Each row has a name. Each question is about the rows just above it. Places in a row count from 0.

<193>: [106 154 152 144  84 153 102 131 170  93 116  85 121 147 141 140]
<77>: [134 121 111 135 132 111 146 125 128 151 139 141 136 131 117 121]
<182>: [123 124 162 187  69 115 125  93 205 113 158  89 121 157 158 105]
<85>: [141  99 174 194  86  97 131  71 200 117 179 103 115 146 175  84]
<32>: [153 101 148  53 223 152  97 136  21  97 105 169 105  66 145 137]
<154>: [141 113 135 113 157 126 101 122 101 125 131 144 122 110 135 122]
<44>: [147 103 156  99 178 135 108 117  79 104 127 146 108  94 153 122]
<89>: [138 116 117 127 145 114 143 123 114 148 137 146 133 122 123 121]
<122>: [ 99 171 124  90 122 178  95 171 110  95  78 106 125 129 112 170]
<46>: [119 133 157 173  76 126 119 105 192 107 145  90 121 153 152 116]
Every place of [101] in <154>: : 6 8
Number of entries in [134 121 111 135]: : 4

<51>: [130 123 127 130 127 127 128 127 127 123 127 130 127 122 122 129 122 129
 127 128 129]
<176>: [ 72 187 103  58  86 103  77  81  90 126 103  43  68 177 179  71 153  58
  75  76  56]
<161>: [130 119 126 131 127 126 128 128 127 122 126 131 127 120 120 129 121 130
 128 129 130]
<117>: [127 129 128 127 129 128 129 129 129 130 128  42  68 177 179  71 130 128
 129 129 128]
<172>: [129 106 132 132 118 129 130 132 125 118 129 139 141 110 109 133 118 132
 131 127 132]
<178>: [117 143 122 115 129 122 127 128 131 137 122 115 119 145 145 117 119 122
 127 127 122]
<40>: [129 126 128 129 128 128 128 128 128 127 128 129 129 126 126 129 126 129
 128 128 129]
<107>: [ 95  99  87 108 129 129 129 175 167 186  88 143 143 130 126 103 165 168
 179 167 169]
Go on from [ 43  68 177 179  71] to the end of its row. : [153  58  75  76  56]
Number of entries in [130 119 126 131 127 126 128 128 127 122 126 131 127 120 120 129 121 130
 128 129 130]: : 21
Go on from [129 128 129] to the end of its row. : [129 129 130 128  42  68 177 179  71 130 128 129 129 128]
Number of entries in [ 72 187 103  58  86 103  77  81  90 126 103  43  68 177 179  71 153  58
  75  76  56]: : 21
[ 95  99  87 108 129 129 129 175 167 186  88 143 143 130 126 103 165 168
 179 167 169] is in which row? : <107>
Places of [132] in row <172>: : 2 3 7 17 20

<112>: [ 32 128 112 103 130 134 131 128 154]
<56>: [209 128 112 103 129 144 118 130  88]
<61>: [ 32 128 112 103 130 134 118 130  87]
<87>: [152 128  81 161 128 111 128 128 138]
Go on from [128  81] to the end of its row. : [161 128 111 128 128 138]
The rest of the row after [ 81 161]: : [128 111 128 128 138]
At which places does <87> hold [128]? : 1 4 6 7
Count the entries of [209 128 112]: : 3
After [ 81 161 128 111], its row goes on with : [128 128 138]

<93>: [177  50 160 143 208 105  62 184  31  57 144 139 152  41 159  47 130  70
 220  59 163 204 102  92 204 102 133  98  75  69 134  42 135  67 159 163
 173  68 158 198  68 165 212  34 168  74]
<119>: [ 82  96 134 118 174 135 136  46 116 101 145  62  34  73 150  86 102  52
  62 118  79 180  51 178 118 138  37 149 106 120  69 137 212  60 142 135
  48 208  58 151 115  81  69 204 100 198]
<31>: [ 54 143  98  31 114 190 189 204  53  35 111  49 110 209  96 168  82 219
 174 207 111 110 110 192  58 121 188 189  39 151  40 109 189 106 151 110
 216 108 115  43  98  51 125 213 117  83]
<2>: [212 225 195 102 205 222  43 214  87 221 148  93 173 190 164  35  78  51
  58 202  76 181  36 165 172 181 113 124 113 226 161 214  63 111 194  67
  75 130  55  74 157 163 196  33 176  83]
<71>: [171  68 218 224  66 222  42  76  70 224  44 135 100 184  44  45 161 183
 221 131 124  59 222 152 187 120 122  44  58 212 111 222 155 208 222 149
  91 125  44  36  71 136  60 143  35 209]
At which places does <31> hold [189]? : 6 27 32
Count the entries of [171  68 218 224  66 222  42  76  70 224  44 135 100 184  44  45 161 183
 221 131 124  59 222 152 187 120 122  44  58 212 111 222 155 208 222 149
  91 125  44  36  71 136  60 143  35 209]: : 46
Whose row is [ 54 143  98  31 114 190 189 204  53  35 111  49 110 209  96 168  82 219
 174 207 111 110 110 192  58 121 188 189  39 151  40 109 189 106 151 110
 216 108 115  43  98  51 125 213 117  83]? : <31>
Count the entries of [212 225 195 102]: : 4
Every place of [222] in <71>: : 5 22 31 34
Where do [177  50 160 143 208 105  62 184  31  57 144 139 152  41 159  47 130  70
 220  59 163 204 102  92 204 102 133  98  75  69 134  42 135  67 159 163
 173  68 158 198  68 165 212  34 168  74] appear? : <93>
At which places does <71> hold [44]? : 10 14 27 38

<75>: [ 92 206  89 129 149]
<96>: [ 90 160 126 125 126]
<69>: [ 90  98  79 126 126]
<99>: [131 127 125 124 125]
Which value appears more than once in <69>? : [126]
How many entries does [ 92 206  89 129] have? : 4
Go on from [ 90 160] to the end of its row. : [126 125 126]

<27>: [197 128 129 127 126 129  80  52 107 144  94  70 133 123  56 185 154 214
 192 178]
<30>: [129 127 129 126 126 129 130 130 128 127 128 126 128 128 130 129 128 129
 128 128]
<123>: [112 131 101 142 143 128 105 134 122 131 149 147 100 127 124 123 137 119
  97  97]
<4>: [121 115 145 109 180 109 136 158 137 142 122 125 128 140 157 101 130  99
 171 124]
Places of [123] in row <27>: : 13
Go on from [126 128] to the end of its row. : [128 130 129 128 129 128 128]
After [129 126 126 129], its row goes on with : [130 130 128 127 128 126 128 128 130 129 128 129 128 128]

<25>: [136 136 111 107 116]
<92>: [102 201 192 239 161]
<14>: [135 136 128 128 128]
<6>: [116 139 139 139 139]
The value that <25> holds more than once: : [136]
Which value appears more than once in <14>? : [128]
Go on from [136 136] to the end of its row. : [111 107 116]
Which value appears more than once in <6>? : [139]

<125>: [ 45  42  40  40  41 190]
<16>: [167 167 167 169 169 101]
<98>: [127 196 190 175 190 156]
<121>: [ 78 136 129 117 120 177]
<126>: [231 202 208 214 212  45]
<11>: [ 60 154 144 124 131 178]
The value that <125> holds more than once: : [40]
Places of [129] in row <121>: : 2
At which places does <98> hold [190]? : 2 4
The value that <98> holds more than once: : [190]

<57>: [113 139 179 110 150]
<17>: [ 99  46 158 100 157]
<35>: [149  45 158 100 157]
<19>: [182 115 188  87 131]
How many entries does [182 115 188] have? : 3
Number of entries in [ 99  46 158]: : 3
Go on from [99 46] to the end of its row. : [158 100 157]

